Named turns come first, each shown by rows before and after it. Which turns, in which order, take the first row of each pair that follows to the second? Write the first one first, as in the answered first pair.
V (before -> after):
[-11  30 -20  43   0 -50   0  46   3] -> [-30  22  -8  50  -9 -22   2  47 -37]
[-17  -9   2   3  -4   9  19  14  15] -> [ -9 -12   6   7   2  17  16  13  12]
[ 15  -5  16  21  12  16   1  -8 -31] -> [ 32   6   4  15  19 -19  -1 -10  16]
[ -5 -17   4 -13  -1   0  19  13   5] -> [ -2 -22  11 -11   0   7  18  13   4]
D (before -> after):
[ 22   2  13  32  24   4  -8   0 -17] -> [  7   7  -1  39  17  -5  -8  11 -22]
[ -7   4 -11  19  -9   0  22   0 -30] -> [ 23  -5  13  10  13  15  20 -17 -13]
[-10  10 -10   6  -3  -7   8  -1  -9] -> [  4   4   3  -3   6   6  11 -17  -9]
J (before -> after):
[ 20  -8   3  21   7   8 -20  31  49] -> [-21 -11  -7  28 -20  22 -17  48   9]
[ 13   9  -2 -36  -9 -16   6 -18  35] -> [-17  14 -24 -20 -28 -26   1  10  21]
[-13  15 -10 -18   0 -31  15   3  55] -> [-56  12 -16 -11 -25 -14  22  14  10]
[-17   1   0  13 -20   1   1  16 -21] -> [  8  -6  26  -6  -7  16   5 -10 -18]
Then:
(two turns a pair)
[ 26 -23  36 -34  16  24   6 -24  25] -> [-23   0 -23 -27 -18 -34   5   7  49]
V, J
[ 10   3  26  -5  12  17 -14 -14  20] -> [-33  15  -8   6 -15  -8 -13   9  14]
J, V
[ -3 -39  25 -10  11  39   3   7  -9] -> [-25 -14 -25  18  -4 -14  -4  44  12]
J, D
[-59  -6 -18  25 -30  31 -11  32 -33] -> [ 19   3 -17  33  19 -17 -31  28  67]
V, V
[ 22  17   5  13  29  17   2 -11 -38] -> [  4  34 -31  13  16 -29   5   1 -17]
V, D
[ 18  -4  16  -7  11   4  -1 -11  16] -> [-18  -3   5 -16 -15   4  11 -10  -9]
V, V
[  5  14 -11  19   8 -14   2   7  -5] -> [ 14  10   4   3  13  -4  10 -15 -16]
D, J
[ 46   1   7   5  34  -7  -5 -17  18] -> [-20  10 -33  30  -6 -19  -7  25 -19]
J, V
[  5 -23   0 -42 -31  -9  16 -38 -13] -> [  8  -7 -28 -23 -27 -47   5 -17  22]
J, D
[ 31 -14  21   6  35  51 -23 -10   0] -> [-16   2 -24  42   5  22 -31  38  -6]
J, J
[ 10   4   6 -18   8  -6   7 -20  -1] -> [  3   9  -6 -13   3 -21   3 -12   6]
V, J
[ 24  -2  22  -2  15  12   6 -16 -20] -> [ -5  18 -18  17  -1 -25   3  12 -18]
J, D
[ 17  -5   2 -48   3 -16   0 -21  67] -> [  1 -16  13 -63  -8  10   7 -28  48]
V, D
[ 11 -20  14 -44  -1  -2  17 -18  16] -> [-29  -9 -20 -27 -27 -24  15  10   2]
D, D
[  3   1  23   0   2  10  -4 -23 -15] -> [-18  14  -3  21 -12 -12 -13   4  -7]
D, D
[ 50   0  36 -14  21  13  -2 -13   6] -> [-23  23 -25   5 -26 -32   3  33  -4]
J, V
[-14 -13  15   4  -3  28  -5   9 -20] -> [  4   0   2 -17   3 -16   1  -4  34]
J, V
[-13   0  -1 -11  -9  -7   6  -5  19] -> [ 1 -8 17 -7  3 15 -1 -5 17]
V, D
[-31   6  -9   7   9 -11 -13   6   6] -> [ -7  -3  16 -11  23   4  -6 -21   7]
J, J
[-31  -7 -12  -5 -22  16   6  15 -22] -> [ 25 -11  10  16  19  23 -14  13  12]
V, J
[ -6 -18  21   3   2  34  -8  17   1] -> [-19  -8  -7  16  -7   5 -12  35  10]
J, D
[  5   1 -17  22   4 -29   1  -3  -1] -> [  1  -9   1   7   1  -2  10 -19 -30]
V, J
[16 -5  6 -3 11  7 -7  5 41] -> [-20  -5  -2  18 -11  22  -4  24 -14]
D, V
[ -2  -3  18 -12   1   1   9 -10  32] -> [-16  -8  24 -11  -6  19  13  -8   4]
V, V
[ -4  -2   2 -27   0  -5   4  -8  14] -> [  6  -6   7 -19   6   3  -4   0  22]
V, D
[  3  -9  15 -25 -11  13  13  -7   6] -> [-15  -4  -3 -20 -22  -1  17   5   3]
J, V
[  8  -4  16 -32  -2  10  14 -38   1] -> [-19  15 -27 -11 -18 -31  10  -9   7]
J, D
